In the rows, 128 means zero.
First come named moves, each a turn or a mirror, each shown by rows before and after it. For each pair of rows after them, which moves, in which order, take the first row to the second? The first pair is done for you.
move P:
[142  93 129 170 151 120 129 150 138 123 116 140 166 148 146  99 138]  ->  [142  83 122 150 154 124 134 140 139 114  87 117 145 153 149 111 143]
[168 137 125  90 119 139 126 127 129  89 105  75 105 142 108 129 127]  ->  [169 155 148 135 107 141 110 148 138 112 178 125 161 138 104 106 108]
[149 177  93 110 125 105 135  76 114 161 123  31  69 129 127 176  95]  ->  [147 202 113 169 117 112 113 101 116 191 217  96 136 118 124 148  76]
move C:
[137 126 133 129 122 119 134 104 114 118 119 126 105 140 127 147 140]  ->  [139 129 131 131 126 120 135 102 113 123 121 128 102 132 127 151 133]
[139 140 149 133 103 104 127 110 152 120 176 147 117  98 146 105 116]  ->  [159 139 163 116 108 104 137 115 148 106 166 135 127 114 139 102 112]
[110 153 142 146 109 140 129 105 116 146 137 133 123 122 133 130 133]  ->  [135 145 159 116 118 137 140 116 113 114 121 119 137 147 127 119 133]
move T:
[ 92 133  90 132 127 129 152  99 134 146 123 124  79 145 147 137 127]  ->  [109 129  92 114 131 126 151  97 133 134 113 107  75 153 134 137 129]
[ 86  90  87 132 139 100 114 135 134 160  81 170  84  89 124 155 159]  ->  [122  78  96  90 151  95 122 140 135 126  57 128  81 108 104 156 157]
[116 125 164  97 112 161 173  97  99  96  76 147 146 183 156 112 154]  ->  [114 129 174 111 109 167 174  95  95  97  95 157 163 179 159 104 151]
Then:
Between the rows of a pair lie 2 to 3 moves.
[123 111 162  96 140 129 134 118 132 135  73 134 108 136 124 140 166]  ->  [121 120 150 100 140 130 122 113 128 138  73 122  93 123 120 148 166] => C, T
[ 66 142 137 170 110 139 125 108 133 161 156 178 131 122 149 132 132]  ->  [116 110 178  93 125 136 159 118 125  91  89 128 141 180 139 122 143] => C, T, P
[119 137  92 163 147 110  85 157 163 182 201 156 140  79  99 129 102]  ->  [140  97  80  74 164 102 118 138 152 128  85  66  65 109 102 156 121] => P, C
[213 150 174 108 152 106 140 154 151  89 153 106 161 143  85 105 137]  ->  [163 176 156 184 134 123 119 134 146 147 210 159 159 104 106 106 133] => T, C
[159 135 158 106 126 127 158 140 115  90 121 136 154 156 137 103 132]  ->  [120 126 130 104 121 128 167 114 109 104  82 127 111 146 159 118 149] => T, T, P
[136 124 124 152 136 107 111 145 151 142 139 148 146 136 105 141 146]  ->  [119 124 108 147 132 107 111 131 153 147 116 134 116 127 114 150 147] => C, P, C
[ 90 113  74 136 118 101  96 162 168 205  97 124 107  56 128 164 156]  ->  [208 107 167  60 131 106 130 180 148 104  92  83 184 141 100 118 140] => C, T
[136 113 127 117 111 132 161  91 117 102  92 108  97 136 137 142 127]  ->  [149 127 158 147 106 132 150 116 120 112 159 152 164 142 126 110 117] => P, C
[ 99 127  87 150 132 108  72 157 162 159 200 162 199 115 145 102 130]  ->  [123  82  71  56 160  93  98 148 162 104  83  67 123 138 135 132 148] => T, P, T
[139  91 109 106 149 102 114 177 153 114 102 102 136 135 121 157 128]  ->  [109 107  85 148 140 110  97 170 156 153 133 128 129 107 132 164 125] => C, P
[172 137 137 135 118 132 133 142 119  99 162 118 169 161 119 103 110]  ->  [106 142  81 176 116 125 112 129 132 159 158 141 129 109 139 126 122] => C, T
[178  99  95 128 128 126 123 134 136 126 123  87  93 125 138 114 107]  ->  [189  99 117 139 126 119 123 155 146 126 150 113 138 136 132  92 102] => P, T, C
[ 85 103  97 102 131 137 128 142 124 136  45 114  89 102 145 149 171]  ->  [ 79 149 106 183 116 142  86 143 128 183 156 168 129  76 142 133 144] => T, C, P
[154 145 159 104 122 127 158  83 129 101 145  99 119 130 102 124 117]  ->  [131 154 154 143 113 130 148  84 131 131 180 139 138 119 112 115 116] => P, T
[163 147 168 125 112 131 154 106  96 100 134 130 161 165 126 105 112]  ->  [ 98 132 120 122 114 125 167  86  98 131  73 126 104 135 151 134 135] => T, T, P
[177 168  99 189 106 133  95 110 109 140 182 140 145 116 115  97 101]  ->  [210 137 114 109 123 127 126 106 100  78  97  82 117 150 101 105 109] => C, P
[ 50 118 116 152  86 153 143 102  87 141  74 145 146 142 202 138 187]  ->  [101 129 157 176  90 148 122 138 100 137 158 179 226 152 174  99 164] => T, T, P
[128  88 108  94 119 116 131 161 147 105  97 109 125 125 124 152 136]  ->  [102 107  93 146 109 119 114 158 149 147 144 143 133  93 135 153 132] => C, P
[170 158 160 131 124 117 109 128 124 108 167 121 132 138 115 105 111]  ->  [160 159 139 124 124 124 111 101 120 106 136  86  88 133 128 125 114] => C, P, T
[153 126 149 110 140 123 136 162 127  99 130 135 168 152 117 116 132]  ->  [146 115 142  90 138 124 147 142 120  93  91 110 135 151 125 128 141] => T, P
[154 105 136  92 151 107 118 170 154 102 113 122 170 139  99 119 129]  ->  [126  99  96  99 157 103 104 158 160 129 104 104 120 105 103 151 125] => C, T, T
[140  76 137  79 130 100 146 178 158 107  93 149 181 162 119 115 145]  ->  [ 83  77  79 103 129 103 133 141 161 149  68 136 102 123 139 156 155] => P, C, P
[134 129  99 139 148  95  81 165 166 156 169 149 123 105 102 127 118]  ->  [133 113  85 108 150  88  92 164 170 145 121 115  93 104 102 142 123] => T, P
[115 175 121 195 111 124 105 133 125 167 193 167 142  97 138 106 116]  ->  [190 159 184 126 123 131 145 139 101  82 152 124 172 164 128  83 114] => C, P, T
[147 137 119 156 135 131 101  95 109 123 175  91  78 122 100 131 120]  ->  [161 138 132 163 131 131 100 104 109 118 190  99 102 126  98 124 120] => C, P, C
[134 101 110  96 139 103 125 145 147 123  92 121 111 116 115 143 132]  ->  [120 107 116 131 133 101 111 165 153 145 140 160 144 108 113 131 125] => P, T
[125 143 108 123 110 120 124 118  89 134 131  70  65 110 116 124 104]  ->  [166 135 145 106 116 121 131 147  91 106 151  79 116 138 101  92  97] => P, C, P
[165 159 106 168 131 124 109 139 152 138 157 147 127 104 108 120  93]  ->  [186 145 136 144 135 123 128 157 152 110 142 145 154 133 105 105  99] => T, C, T
[ 83  84  92 104 143 119 155 121 148 106  62 123 143 157 139 137 153]  ->  [ 96  87  88  97 144 117 147 114 150  98  63 101 130 156 130 142 145] => C, T
[101 117  94 135 127 120 115 157 141 150 133 139 128  96 125 143 133]  ->  [134 106 110  94 136 113 134 162 140 109  99 115 134 122 121 135 132] => P, C
[ 91 115  77 113 138 119 117 125 118 163 134  84  58 135 115 159 121]  ->  [149 127 155 118 137 129 130 158 111 122 200 124 163 187  97 111 110] => P, C, T
[167 113 139 103 132 114 130 134 131  87 129  97 133 136 107 128 114]  ->  [129 138 117 161 120 120 104 132 134 134 179 134 132  99 116 133 108] => P, C
[133 120 120 155 132 123  90 152 138 153 171 117 128  95 112 119 122]  ->  [162  99 140 110 140 118 113 158 132 110 130  83 132 121 102 119 131] => C, P
[ 69 110  70 154 162  96  71 195 181 173 147 143 122  83  94 149 127]  ->  [125  86  81  82 178  89  88 192 174 119  84  71  88 109  85 159 125] => P, T
